In the data rows, 128 means zero.
Here are some numbered points:
[119 145 133 128 156 166 133 145 133 161 147 145 152 123 097 150 111 126 158
 106 110 089 136 113] 0
[112 162 138 093 146 088 093 156 111 098 146 148 117 156 132 164 181 091 141
 148 147 107 146 110] 1
[157 109 118 130 141 118 171 129 150 090 141 094 118 155 062 152 122 097 125
 118 133 179 068 169] 2
[153 131 153 168 136 149 155 131 098 095 154 140 146 167 157 120 125 125 146
 119 112 155 147 147] 3
[135 145 178 126 166 128 133 126 109 127 102 142 141 126 091 118 187 101 116
 132 090 142 111 115] 4
[168 130 106 103 155 116 125 137 128 122 133 126 143 139 153 156 125 150 084
 095 104 110 117 149] 5
[099 093 135 129 083 104 151 141 160 142 137 134 141 137 187 117 133 142 074
 119 121 157 115 115] 6
[141 135 160 144 151 129 130 148 106 141 143 133 129 174 125 143 158 113 123
 124 112 159 138 101] 7
[112 102 095 131 160 149 133 124 109 110 123 120 116 157 106 095 160 105 171
 153 168 107 092 107] 8
[075 163 139 099 135 127 136 127 143 150 132 126 126 098 128 095 106 125 191
 105 132 129 164 155] 9
[150 129 128 121 085 097 116 121 168 096 099 096 099 095 180 115 085 139 147
 123 178 125 202 177] 10
[127 099 125 120 138 119 139 090 130 170 116 107 118 146 121 123 152 127 063
 110 118 134 094 103] 11
[125 116 128 127 125 090 131 095 140 127 085 135 155 151 128 166 173 114 091
 107 109 132 167 080] 12
[123 115 160 147 176 129 103 153 123 127 131 140 121 185 086 101 164 136 138
 160 111 120 144 094] 13
[105 128 068 121 127 110 086 097 109 132 137 090 090 141 115 146 140 120 167
 133 164 096 135 091] 14
[174 122 185 077 119 124 054 161 120 141 137 121 114 107 165 134 136 124 085
 162 102 139 105 087] 15
[110 124 141 156 147 181 156 103 106 141 127 146 167 130 158 113 101 114 161
 123 110 104 131 130] 16
[104 122 136 090 193 138 162 099 170 125 118 171 123 126 150 091 171 129 139
 117 120 098 167 193] 17
[115 100 089 110 149 106 136 135 151 135 126 102 108 151 114 139 149 111 102
 105 156 104 093 110] 18
[128 084 136 179 140 177 099 119 130 164 146 082 119 107 073 104 095 173 127
 161 091 108 112 103] 19
[137 122 117 164 147 129 111 143 135 098 117 091 093 110 139 090 106 137 132
 118 139 113 108 165] 20
[155 106 096 142 189 107 094 138 119 117 116 088 115 186 094 146 139 127 116
 109 155 056 150 094] 21
[108 167 180 151 115 149 105 125 106 122 129 144 113 084 153 096 104 103 156
 144 138 140 147 155] 22
[102 117 074 127 097 117 181 119 143 136 108 135 144 137 159 124 124 130 146
 099 166 133 134 119] 23
[109 118 135 131 110 114 135 104 118 110 116 142 132 135 115 124 175 124 119
 166 119 145 104 119] 24
[142 157 126 109 115 142 137 113 114 109 164 145 160 113 099 134 135 128 169
 139 088 120 108 147] 25
[138 101 159 116 104 121 114 125 158 135 123 103 107 107 119 110 144 154 130
 154 104 164 135 118] 26
[130 138 143 091 111 142 114 103 074 127 160 142 114 151 188 124 145 075 172
 171 143 141 098 116] 27
[138 093 085 138 141 143 112 123 137 168 105 109 109 150 149 093 089 160 148
 124 144 127 148 110] 28
[135 168 123 132 066 084 130 140 132 120 091 077 115 074 108 144 121 106 145
 099 147 160 105 110] 29
[105 090 117 133 152 095 105 145 130 136 146 094 114 174 141 102 133 112 076
 096 144 092 106 104] 30
[111 137 140 157 120 150 120 103 116 112 157 160 087 107 146 156 142 116 102
 174 160 123 132 159] 31
[081 105 103 141 174 133 137 171 138 158 146 130 165 155 134 080 103 124 127
 058 105 124 145 106] 32
[126 083 130 108 140 168 108 094 157 156 133 129 114 120 115 096 113 171 121
 183 112 111 112 134] 33
[110 122 127 130 084 135 119 087 148 140 109 092 117 064 145 097 094 126 142
 118 139 108 127 137] 34
[139 145 125 112 165 115 102 132 136 144 141 114 119 121 109 135 125 151 101
 113 100 108 139 152] 35
[115 125 136 152 143 123 148 120 142 146 136 129 125 140 124 124 113 137 099
 103 121 152 172 152] 36
[087 137 117 154 152 131 106 119 128 159 115 121 142 120 085 101 115 145 158
 118 105 088 163 101] 37
[128 111 109 119 122 117 115 146 134 117 121 130 134 145 111 119 139 151 133
 151 119 118 087 098] 38
[163 143 156 148 157 145 134 104 108 089 122 157 153 119 134 139 161 111 108
 127 087 091 118 148] 39
[143 109 122 147 142 150 114 104 130 149 151 112 135 112 140 108 108 164 081
 103 075 118 117 139] 40
[145 161 171 158 088 139 130 102 116 142 165 115 106 116 067 122 107 133 118
 094 107 181 162 157] 41
[115 153 149 159 127 093 137 162 122 129 112 169 124 147 144 125 138 129 095
 118 146 149 169 133] 42
[110 145 127 141 127 125 126 088 114 156 120 128 114 128 117 137 126 127 100
 111 141 107 159 132] 43
[126 118 133 145 123 146 131 125 148 171 110 121 128 124 109 092 108 162 130
 129 091 148 110 122] 44
[148 109 166 174 117 127 113 123 115 143 192 075 117 155 120 142 141 129 079
 077 087 163 144 086] 45
[125 153 070 119 151 130 142 087 105 136 104 147 124 121 133 134 132 123 147
 114 160 096 161 144] 46
[116 102 119 087 130 143 128 124 151 122 105 129 144 131 156 114 128 133 167
 141 134 121 118 118] 47
[076 140 162 119 166 138 128 177 140 127 150 158 178 148 141 098 102 147 141
 100 095 081 145 158] 48
[180 168 110 131 154 116 138 162 107 103 152 139 149 130 118 188 126 121 102
 090 104 098 090 147] 49
[065 120 107 133 123 126 141 143 140 130 147 180 113 161 182 107 107 144 110
 138 174 136 154 166] 50
[143 117 146 185 091 119 138 115 127 096 098 127 134 106 098 108 148 167 091
 156 109 160 122 115] 51
[130 128 150 117 127 119 123 134 133 107 121 134 150 166 123 114 098 105 151
 148 134 115 137 147] 52
[135 123 131 107 171 136 107 145 125 146 121 144 134 126 147 104 123 116 124
 124 113 105 120 131] 53
[150 127 130 125 136 161 166 109 140 137 099 166 167 153 140 196 145 098 173
 118 138 140 169 085] 54
[137 106 115 137 100 126 146 139 126 163 143 113 112 160 188 109 098 144 124
 112 153 170 130 118] 55
[146 096 138 156 113 151 116 128 121 150 142 086 107 133 091 086 114 169 120
 143 107 153 088 113] 56
[128 094 113 167 108 161 124 141 117 186 131 127 143 152 161 109 075 163 109
 123 112 142 107 083] 57
[104 119 077 130 126 102 113 131 140 154 135 102 111 146 095 126 124 150 122
 104 137 129 149 097] 58
[083 149 157 118 091 112 157 133 148 133 132 110 141 084 160 119 117 082 147
 086 133 165 130 143] 59
[165 148 116 144 149 143 145 166 124 128 162 157 116 120 147 160 111 153 091
 109 133 122 148 180] 60
[136 117 177 142 129 145 115 120 133 135 123 092 090 114 096 077 108 145 131
 141 135 143 157 154] 61
[168 150 126 120 113 136 134 117 137 144 115 108 095 130 110 146 097 123 157
 120 168 130 140 148] 62
[099 115 150 133 169 121 115 136 143 127 126 122 145 123 140 104 141 123 102
 101 090 113 136 128] 63
[076 137 081 112 117 106 147 112 144 192 142 146 131 132 077 148 130 153 084
 126 126 128 124 118] 64
[103 100 103 136 155 157 131 138 106 119 135 172 184 186 169 149 126 093 157
 121 143 092 137 083] 65
[098 116 140 147 140 142 122 138 131 130 125 132 118 126 147 083 119 124 155
 131 150 124 171 122] 66
[142 097 111 143 141 168 147 111 129 140 137 144 109 148 110 125 127 176 136
 178 134 148 135 139] 67
[168 144 149 133 136 119 123 163 105 106 115 140 143 183 129 147 115 099 139
 122 159 124 143 113] 68
[160 143 112 078 143 136 158 136 148 132 110 148 145 146 156 142 123 145 136
 090 143 108 133 163] 69
[113 152 145 166 131 131 111 071 104 150 108 089 104 091 089 115 155 096 167
 141 125 128 153 100] 70
[088 143 106 109 094 136 146 130 144 146 145 162 150 107 121 143 084 143 128
 133 137 104 122 144] 71
[128 105 072 091 138 135 134 131 149 157 138 133 097 168 121 157 142 147 181
 171 166 160 121 102] 72
[126 162 121 123 110 133 140 182 114 109 138 135 120 127 130 142 101 113 137
 125 160 121 055 159] 73
[130 189 150 139 091 115 149 139 113 104 125 131 126 102 125 163 144 084 146
 094 158 147 121 138] 74
[152 115 166 134 120 132 163 177 163 101 109 075 133 135 163 133 123 121 201
 102 156 170 139 115] 75
[133 146 117 150 120 165 141 137 140 152 157 175 147 148 086 217 089 134 117
 123 141 117 153 119] 76
[158 112 165 106 203 180 152 113 123 168 142 130 134 144 125 109 153 123 153
 100 098 136 152 142] 77
[121 119 110 119 143 115 108 164 144 127 125 141 102 133 102 120 101 162 129
 162 156 130 151 149] 78
[136 104 106 105 100 114 181 115 155 153 114 103 125 132 142 141 142 103 127
 101 153 158 103 089] 79
[173 157 140 070 153 110 084 205 124 103 134 102 112 136 136 150 126 120 163
 131 148 100 111 121] 80
[117 143 145 127 126 157 142 140 133 149 141 160 135 134 124 126 130 130 160
 138 124 135 121 120] 81
[177 121 117 179 148 161 153 103 116 130 127 122 111 160 122 146 142 134 143
 141 128 156 133 125] 82
[111 117 148 142 101 121 112 103 129 137 109 134 118 137 117 107 126 145 147
 188 125 160 154 128] 83
[087 144 099 109 092 132 145 134 142 140 143 158 161 109 113 142 084 140 128
 122 137 104 121 141] 84
[110 142 130 112 145 118 101 193 129 125 141 161 125 141 105 136 133 136 132
 166 132 122 110 114] 85
[088 110 149 148 134 140 115 133 138 136 130 130 117 128 153 081 124 126 156
 137 148 114 171 125] 86
[109 129 130 140 095 081 119 130 124 127 146 087 103 133 091 127 154 134 087
 114 127 151 101 106] 87
[063 099 133 110 118 125 152 126 128 073 138 146 144 131 126 104 165 093 156
 171 149 155 084 134] 88
[117 123 077 098 123 125 097 101 104 080 211 160 157 180 137 175 147 122 127
 131 091 098 126 122] 89
[101 113 143 123 124 114 130 150 127 114 113 142 163 156 166 122 136 117 118
 129 124 132 122 097] 90
[118 153 145 116 051 122 087 143 130 115 097 141 168 083 150 101 079 157 160
 157 104 104 129 108] 91
[117 134 176 168 086 125 097 147 123 089 141 098 138 083 135 116 114 096 140
 124 113 122 138 113] 92
[146 135 131 122 134 154 149 139 140 140 127 133 131 144 157 132 114 123 169
 107 147 118 135 130] 93
[152 117 162 138 122 137 153 177 166 100 104 078 134 135 163 132 119 118 203
 102 151 167 140 109] 94
[109 125 107 130 078 124 095 118 133 115 225 082 091 141 131 138 099 123 150
 102 141 165 137 131] 95
[116 146 130 120 095 104 127 169 129 106 096 083 134 126 097 106 113 094 209
 117 162 130 108 084] 96
[095 117 130 118 119 111 117 141 130 100 133 110 108 129 152 145 143 069 148
 118 194 135 134 105] 97
[124 099 072 111 182 150 139 100 114 140 135 106 121 162 149 106 133 115 153
 101 143 105 103 127] 98
[122 147 124 128 086 121 132 077 114 150 123 148 121 119 090 123 143 131 124
 158 114 138 128 119] 99
[111 100 150 089 083 102 086 142 122 133 116 120 148 146 195 087 100 119 094
 133 136 110 119 098] 100
[106 113 076 152 123 108 084 138 113 092 125 105 114 134 100 124 126 125 135
 165 147 076 080 094] 101
[133 147 116 111 141 134 117 160 138 125 129 121 108 129 126 137 117 129 182
 140 163 125 116 135] 102
[096 108 125 119 111 144 152 127 148 123 115 158 149 114 102 090 127 173 153
 159 118 134 118 137] 103
[110 136 133 128 115 112 118 162 133 103 136 167 183 146 152 110 110 168 110
 139 075 099 118 141] 104
[133 188 151 132 093 113 151 143 112 104 124 134 123 095 122 162 144 091 141
 101 155 148 124 134] 105
[115 126 086 172 113 104 149 129 122 110 120 151 107 114 156 105 124 162 097
 157 158 151 159 156] 106
[086 135 143 098 139 109 160 112 127 125 168 135 104 117 125 163 182 061 087
 104 148 164 101 154] 107
[135 146 122 143 111 160 147 133 135 160 158 170 156 142 075 220 085 135 111
 118 141 120 162 119] 108
[089 127 122 144 127 152 122 128 115 120 141 139 127 121 118 093 119 125 175
 157 132 135 140 126] 109
[100 108 128 152 113 128 155 112 136 115 118 122 125 116 133 097 146 120 134
 118 145 140 124 130] 110
[170 163 110 094 140 143 124 128 130 167 086 140 156 122 149 143 105 129 160
 095 104 120 142 108] 111
[139 100 119 106 126 127 118 145 156 125 127 136 147 153 138 157 131 123 149
 142 124 120 131 091] 112
[169 114 143 148 133 126 115 098 131 125 084 095 112 118 156 124 138 146 110
 117 131 128 170 115] 113
[101 126 167 111 114 124 094 117 140 129 131 138 132 104 110 142 136 120 102
 154 111 115 126 136] 114
[203 166 135 109 118 126 157 124 134 115 122 143 141 113 124 191 151 152 091
 088 101 155 125 154] 115
[121 119 100 091 163 116 133 125 123 139 125 171 154 159 150 124 148 149 119
 161 103 117 140 127] 116
[170 141 111 151 110 163 136 109 088 177 139 159 136 145 197 162 103 117 058
 088 134 118 096 111] 117
[121 121 133 122 135 111 154 146 159 110 129 135 108 156 144 114 159 151 152
 139 149 164 157 148] 118
[058 104 141 115 118 120 158 129 145 085 133 146 140 133 131 107 165 092 167
 177 140 150 094 136] 119
[135 123 129 143 119 126 123 147 137 116 139 109 092 142 136 119 124 158 152
 144 153 148 169 140] 120
[106 133 142 161 114 150 116 097 118 109 150 156 087 108 152 155 143 118 101
 174 169 117 136 155] 121
[093 132 084 147 130 136 117 069 080 158 140 145 154 132 155 111 126 099 112
 106 109 112 129 097] 122
[127 145 107 130 095 146 140 094 119 170 123 141 153 104 103 134 081 155 091
 086 116 103 134 138] 123
[185 144 110 109 153 083 138 134 140 117 074 101 104 143 099 155 172 135 107
 095 143 134 120 115] 124
[135 158 083 126 144 127 140 086 102 140 107 150 118 125 136 130 132 124 151
 119 153 092 166 142] 125
[097 111 122 139 127 159 165 168 157 136 138 137 136 156 127 101 103 153 177
 108 160 141 148 127] 126
[123 144 106 133 098 150 153 093 133 180 127 139 153 110 111 137 077 157 091
 087 113 108 135 135] 127
[131 114 143 100 132 131 142 126 140 147 145 098 143 122 124 172 126 085 088
 061 126 130 096 110] 128
[126 116 125 131 119 146 129 127 137 165 117 125 135 114 104 090 104 167 117
 131 101 149 104 119] 129
[154 137 151 166 141 155 154 132 096 101 153 145 148 164 161 120 128 125 148
 111 110 148 146 139] 130
[141 108 164 114 133 125 144 125 150 125 121 124 119 134 144 124 165 098 123
 148 133 139 115 121] 131
[097 104 113 139 158 149 139 140 122 123 138 175 182 185 180 145 124 092 163
 133 132 099 143 088] 132
[108 156 141 099 068 089 102 157 156 126 129 108 117 092 058 145 077 154 083
 135 134 116 103 163] 133
[185 147 128 179 118 137 145 099 103 094 135 118 104 112 136 154 130 136 092
 122 128 141 095 175] 134
[144 139 125 121 188 117 096 148 145 110 127 145 095 156 136 148 150 150 132
 128 145 073 181 152] 135
[191 113 131 102 113 110 144 155 146 121 113 065 106 110 178 116 107 151 135
 094 142 168 128 156] 136
[117 156 162 106 084 102 108 133 142 117 113 127 104 090 174 110 133 117 111
 122 153 133 147 152] 137
[125 111 141 139 118 123 117 117 122 143 145 116 118 126 148 119 139 125 083
 116 104 143 118 117] 138
[185 111 153 140 130 143 129 083 101 076 099 122 135 095 109 140 149 082 121
 169 102 157 085 133] 139
[163 118 132 162 135 169 096 132 115 159 156 097 118 112 111 164 098 132 105
 120 111 095 101 095] 140
[135 078 083 092 146 139 145 142 146 156 143 073 123 140 076 123 142 135 169
 119 113 145 050 079] 141
[116 163 086 170 116 123 148 115 104 106 139 145 156 113 133 144 102 128 109
 088 108 103 103 162] 142
[140 165 161 131 121 115 130 173 130 095 120 134 133 087 120 136 144 105 149
 116 123 137 138 136] 143
[186 142 111 107 154 085 139 140 132 116 066 103 111 144 096 157 166 132 111
 093 145 131 117 118] 144
[073 135 126 141 156 135 113 104 124 145 151 130 136 111 066 105 124 148 121
 134 081 103 129 152] 145
[151 119 116 151 106 143 129 145 119 126 135 095 105 142 135 128 109 147 176
 144 147 148 125 117] 146
[142 140 149 119 131 131 144 120 146 140 112 158 133 127 116 159 141 131 108
 117 132 124 159 141] 147
[132 119 138 097 110 114 114 170 155 074 126 123 160 118 140 154 101 135 143
 132 130 100 115 138] 148
[189 110 127 105 114 110 149 156 147 124 114 072 104 115 175 110 110 155 128
 091 144 165 123 154] 149
[147 135 165 128 121 174 158 083 133 167 116 113 119 072 154 103 112 133 141
 110 108 156 118 158] 150
[122 105 111 123 122 124 098 149 089 115 134 124 161 145 126 098 127 111 114
 146 100 090 042 072] 151
[127 136 111 123 180 146 138 086 112 134 135 148 140 122 090 141 170 103 134
 129 091 111 108 133] 152
[105 152 153 112 155 157 104 150 114 136 142 142 162 120 129 138 113 120 164
 110 106 093 134 108] 153
[154 170 147 139 096 130 165 128 113 129 111 166 135 138 120 154 112 121 131
 126 144 151 136 146] 154
[138 136 139 111 128 122 140 123 144 136 096 102 147 117 105 093 128 129 152
 100 099 122 114 117] 155
[134 117 123 173 073 119 118 177 130 079 110 106 135 121 150 080 097 152 154
 141 150 119 107 116] 156
[153 136 128 119 126 135 113 112 127 129 136 139 078 113 134 155 142 120 100
 166 164 119 123 156] 157
[139 151 183 125 159 130 132 120 102 132 103 145 142 119 084 118 183 102 124
 139 084 143 105 117] 158
[115 151 136 118 084 086 130 179 129 127 132 118 114 136 143 131 107 134 132
 131 154 167 129 135] 159
[153 137 131 097 114 101 102 095 153 132 091 131 126 105 137 132 145 157 105
 141 106 102 164 117] 160
[113 152 145 118 126 160 136 099 125 102 108 147 129 059 112 095 147 119 173
 164 113 124 103 163] 161
[154 133 087 185 105 140 127 121 107 139 137 128 103 137 112 169 123 146 102
 136 153 137 119 094] 162
[129 150 123 119 104 138 095 110 115 114 103 117 151 087 142 098 075 128 160
 128 118 066 111 132] 163
[172 142 086 136 149 133 144 145 118 089 113 160 129 171 134 149 139 155 130
 141 145 109 095 150] 164
[145 107 133 162 116 126 124 117 114 107 105 131 117 151 166 144 136 141 100
 161 156 131 139 122] 165
[149 127 123 107 100 127 133 093 127 149 131 092 115 124 146 118 114 135 154
 105 117 158 156 120] 166
[174 143 095 137 142 127 147 145 118 094 120 161 131 171 138 147 139 157 137
 141 142 109 097 148] 167
Which five points above are nearest to each new point? Their numbers follow each, nearest first.
[132 102 071 091 140 140 142 130 149 156 134 136 102 166 124 158 146 151 181
 168 164 153 123 095] 72 112 102 67 47
[109 142 135 171 136 131 108 071 103 147 107 087 094 092 094 119 159 098 165
 138 130 126 142 095] 70 43 99 37 14
[095 112 145 129 162 117 111 135 138 126 122 124 148 125 138 106 139 125 096
 102 094 109 135 126] 63 53 138 90 35
[123 141 113 127 182 145 139 089 115 130 134 151 139 130 097 134 174 100 135
 128 090 110 105 137] 152 4 39 158 25
[114 123 129 151 141 177 144 102 093 135 124 143 174 126 149 112 107 119 153
 122 116 101 135 129] 16 153 81 109 93
[138 138 145 126 162 137 089 121 113 152 150 094 085 118 097 125 126 123 128
 123 124 127 140 141] 35 61 43 53 138
[089 132 090 145 126 130 122 069 085 167 135 148 160 134 148 111 125 103 112
 094 099 110 131 091] 122 43 16 138 123
[121 139 174 067 115 109 092 132 146 145 126 148 122 103 133 152 146 145 093
 161 120 127 148 132] 114 160 147 137 26
[072 115 100 134 115 124 140 139 118 126 142 172 121 162 172 102 106 145 104
 130 177 132 144 157] 50 106 66 23 42
[135 106 109 135 097 127 136 132 123 161 141 113 115 159 184 106 100 145 126
 110 150 169 130 112] 55 166 28 57 146
[154 131 133 143 131 173 172 096 132 167 148 129 120 093 099 147 113 152 122
 116 100 163 131 169] 150 36 44 41 127
[139 156 176 162 091 135 132 102 133 149 167 119 103 120 074 119 116 135 116
 104 107 181 165 157] 41 36 61 99 166
[203 168 143 108 111 123 159 121 135 124 122 139 140 115 122 190 148 149 099
 087 093 151 127 153] 115 147 5 49 154
[148 138 118 126 188 121 091 147 149 110 130 145 094 154 134 148 151 147 128
 121 150 084 182 149] 135 35 78 21 147
[112 119 144 145 111 132 112 106 123 128 112 131 119 144 125 104 125 143 142
 181 123 165 151 119] 83 109 26 24 120
[147 119 123 152 110 139 144 133 133 130 139 095 111 140 136 126 117 144 171
 142 146 161 124 121] 146 120 93 102 166
[183 117 152 141 130 140 134 079 107 084 103 119 131 097 111 145 153 083 124
 176 099 155 089 134] 139 24 39 131 158
[118 149 121 133 099 083 153 173 163 126 115 124 119 149 087 160 128 157 126
 110 166 151 165 128] 159 42 118 120 58
[101 116 152 126 166 113 120 139 139 132 128 123 150 127 136 109 145 127 105
 100 088 109 136 123] 63 53 138 35 90
[113 129 087 150 145 115 140 169 119 104 110 159 154 155 118 113 148 134 169
 155 125 111 116 092] 38 85 8 90 112
[174 122 193 082 118 122 058 162 131 145 141 121 110 112 169 133 136 121 092
 165 091 138 111 091] 15 26 138 114 131
[120 145 124 124 095 083 154 171 158 127 111 120 123 151 086 161 123 159 129
 102 173 152 161 128] 159 58 118 120 42
[109 131 115 115 103 127 111 092 120 151 123 106 138 104 088 130 130 133 145
 142 103 137 122 092] 99 129 155 44 38
[182 115 153 148 132 139 127 082 115 083 099 119 130 099 117 141 147 078 130
 182 096 159 093 137] 139 24 131 39 158
[120 141 142 125 126 160 142 144 137 144 138 156 130 130 124 126 129 124 162
 133 127 135 125 122] 81 93 109 0 102
[100 118 161 110 116 130 099 116 140 125 128 140 128 099 112 137 130 120 099
 148 117 110 126 131] 114 138 147 24 63
[148 142 116 077 145 130 160 138 157 132 110 159 141 143 163 145 123 144 137
 099 139 108 128 168] 69 93 5 147 47
[134 082 121 111 140 168 113 104 155 151 129 131 113 116 121 098 115 178 118
 182 115 117 116 133] 33 67 129 44 103
[106 119 105 112 138 146 181 109 176 116 106 139 131 093 138 086 119 163 154
 121 115 136 112 208] 103 17 110 161 47
[111 132 177 163 084 121 102 146 132 093 149 106 132 078 137 122 115 099 136
 132 118 131 141 125] 92 143 22 114 137
[118 116 130 153 136 124 136 116 128 141 130 136 123 138 119 128 111 139 092
 103 134 153 165 153] 36 43 147 138 42
[189 165 100 131 159 121 135 165 099 106 144 139 152 137 116 188 123 116 103
 084 113 096 087 141] 49 5 164 167 60
[140 095 118 145 139 169 148 115 127 144 137 146 112 149 112 128 130 174 140
 182 132 148 134 135] 67 82 33 83 81
[090 132 089 143 123 132 121 066 076 164 134 142 155 128 148 113 122 104 107
 100 107 112 133 094] 122 43 138 16 123
[150 164 104 107 151 140 097 100 108 140 139 153 100 114 128 179 151 123 117
 142 136 096 135 128] 157 125 43 46 147
[130 096 105 162 108 161 123 133 118 188 131 128 152 154 154 112 080 158 114
 114 116 135 109 075] 57 129 28 44 55
[141 135 168 130 127 172 161 091 149 163 125 117 111 069 165 101 120 129 140
 113 104 153 121 165] 150 34 166 44 22
[122 121 129 109 167 125 108 138 121 150 118 137 141 125 141 102 125 120 116
 119 108 108 120 133] 53 63 35 116 138
[111 156 147 160 126 096 140 161 122 129 112 167 127 148 143 123 139 132 095
 116 147 151 168 131] 42 36 147 154 90
[110 126 079 097 122 115 092 091 117 085 216 157 154 175 142 172 145 124 136
 137 086 103 124 130] 89 25 116 112 1
[122 129 141 147 125 156 096 114 086 160 155 138 122 129 127 105 124 115 079
 131 114 102 090 104] 138 140 40 53 122
[108 099 149 089 082 097 087 136 127 131 119 118 144 140 203 089 101 121 090
 142 142 120 124 100] 100 90 6 137 138
[104 131 157 105 117 129 102 112 133 126 130 143 132 099 105 139 134 120 097
 146 117 117 132 131] 114 147 99 43 24
[089 103 119 141 130 150 164 172 163 139 141 139 132 157 133 104 098 153 179
 115 164 142 154 131] 126 66 93 86 118
[090 124 130 145 129 146 112 135 117 124 142 138 119 121 121 091 122 129 174
 162 127 138 142 127] 109 66 86 81 83
[119 112 160 143 174 134 109 155 130 131 134 145 123 181 085 106 164 137 141
 157 111 123 144 101] 13 7 85 38 81
[091 144 149 115 096 116 158 136 132 128 129 109 137 091 154 117 111 077 149
 078 142 160 125 140] 59 74 105 110 9
[095 130 146 127 149 096 152 154 156 092 146 137 115 140 125 120 156 140 118
 121 133 129 151 184] 118 36 42 63 120
[166 159 127 146 147 139 147 170 124 130 164 156 117 114 143 158 110 152 098
 117 127 123 153 173] 60 147 5 35 36
[124 137 112 115 174 143 137 087 110 133 132 148 144 119 090 135 174 109 132
 139 091 106 103 131] 152 4 158 25 39
[181 147 129 142 085 131 156 163 152 096 106 160 160 159 148 200 113 143 119
 125 137 149 125 122] 154 167 115 68 164
[166 131 103 106 154 117 126 132 127 124 128 129 139 139 148 154 125 146 084
 092 106 110 109 145] 5 35 49 69 53
[125 137 134 089 113 142 111 095 077 128 160 142 113 149 182 127 140 074 164
 174 147 146 095 118] 27 131 81 24 97
[119 108 122 125 140 091 135 097 152 132 087 132 160 150 128 167 176 110 083
 107 113 134 174 080] 12 147 90 11 160
[134 116 140 107 109 118 113 180 166 077 126 124 159 127 148 154 107 130 148
 135 134 097 120 131] 148 112 52 47 102
[130 129 147 110 130 123 115 137 110 098 125 137 148 155 119 109 098 099 147
 146 142 119 127 138] 52 68 109 53 102
[123 096 082 114 173 144 136 102 106 149 131 109 127 154 142 102 127 120 156
 109 143 106 103 125] 98 8 53 28 47
[129 107 151 103 136 125 148 129 155 156 147 097 137 120 132 173 127 092 079
 069 124 127 108 113] 128 138 11 79 18
[115 140 127 111 103 123 108 094 121 161 122 113 137 107 079 130 130 133 144
 145 095 133 128 090] 99 155 129 114 44
[122 138 131 093 117 136 105 095 082 122 161 143 108 151 194 130 136 079 166
 176 146 140 105 131] 27 31 157 131 97
[122 153 111 122 137 120 115 110 106 105 146 116 085 117 130 147 141 109 124
 130 166 119 125 166] 157 31 121 43 102
[086 129 124 147 127 144 113 130 123 115 147 135 120 119 116 090 131 125 177
 158 133 134 143 128] 109 66 86 81 83
[126 121 150 129 086 135 116 134 137 113 160 162 143 121 127 164 121 102 102
 153 126 135 122 114] 114 112 81 138 24
[113 152 150 122 134 159 144 101 131 101 114 151 129 059 113 100 150 114 175
 166 111 133 104 168] 161 25 109 22 103
[079 161 137 105 136 131 138 131 139 153 131 123 131 100 130 097 103 124 193
 104 135 135 169 157] 9 66 109 86 59
[175 123 193 080 116 125 056 155 132 143 141 121 111 111 164 133 138 123 088
 167 085 145 103 095] 15 26 114 138 131
[104 122 130 151 144 172 147 101 107 132 121 144 168 119 151 109 110 118 158
 119 113 099 139 135] 16 109 81 93 153
[179 141 100 108 096 137 113 069 110 085 137 122 080 089 101 152 136 117 128
 182 149 129 070 167] 157 139 134 31 99
[153 121 107 148 106 151 134 134 116 123 134 093 108 134 127 129 112 139 171
 140 153 155 117 116] 146 120 102 62 82
[122 159 124 122 112 127 145 171 117 108 141 130 116 119 128 142 108 121 130
 124 159 128 047 153] 73 102 159 105 74
[088 116 128 087 192 140 158 089 168 121 121 165 114 117 145 095 176 128 140
 118 133 104 164 192] 17 118 46 63 116
[172 163 142 069 157 106 087 207 132 105 138 105 108 131 148 149 127 114 167
 123 148 101 115 122] 80 102 148 1 85
[158 113 117 127 139 118 172 129 137 094 138 089 122 153 053 150 118 098 124
 106 137 173 065 165] 2 18 73 87 128
[110 133 173 166 086 128 100 146 128 093 148 101 135 081 135 118 114 101 135
 124 119 128 137 121] 92 143 22 114 137
[136 162 117 129 072 089 136 131 140 123 095 074 117 073 102 152 122 101 136
 092 149 161 095 108] 29 105 74 87 79
[134 133 135 111 142 129 146 113 154 135 118 148 127 126 118 165 147 128 103
 104 136 127 152 141] 147 43 36 69 35
[182 147 127 187 119 144 150 099 103 093 137 115 109 114 135 152 124 132 095
 117 118 139 094 176] 134 82 142 39 60
[099 119 133 130 113 108 142 112 124 109 122 145 128 130 121 126 174 124 119
 161 118 141 100 115] 24 131 110 38 99
[133 107 106 120 118 125 113 145 122 112 115 128 144 147 108 125 136 158 125
 151 124 122 089 096] 38 112 24 85 151
[116 132 144 151 137 119 146 128 150 153 133 131 129 144 126 123 112 143 108
 100 117 149 176 154] 36 147 43 42 63
[132 127 134 106 174 130 113 141 118 144 122 142 141 128 146 099 126 117 119
 123 105 112 122 128] 53 63 35 116 153
[112 119 109 119 145 106 107 169 149 135 132 137 101 140 107 117 108 167 135
 159 149 123 157 149] 78 120 85 102 118
[112 126 082 173 113 105 144 133 116 112 115 148 112 119 153 102 118 164 101
 152 156 143 155 158] 106 165 50 120 110
[127 153 116 109 130 090 161 142 148 124 129 135 118 123 075 180 144 143 107
 124 137 155 139 161] 147 154 35 36 115
[162 120 109 077 115 129 090 154 142 144 119 137 132 170 150 139 113 160 180
 182 125 133 127 085] 112 47 72 38 102
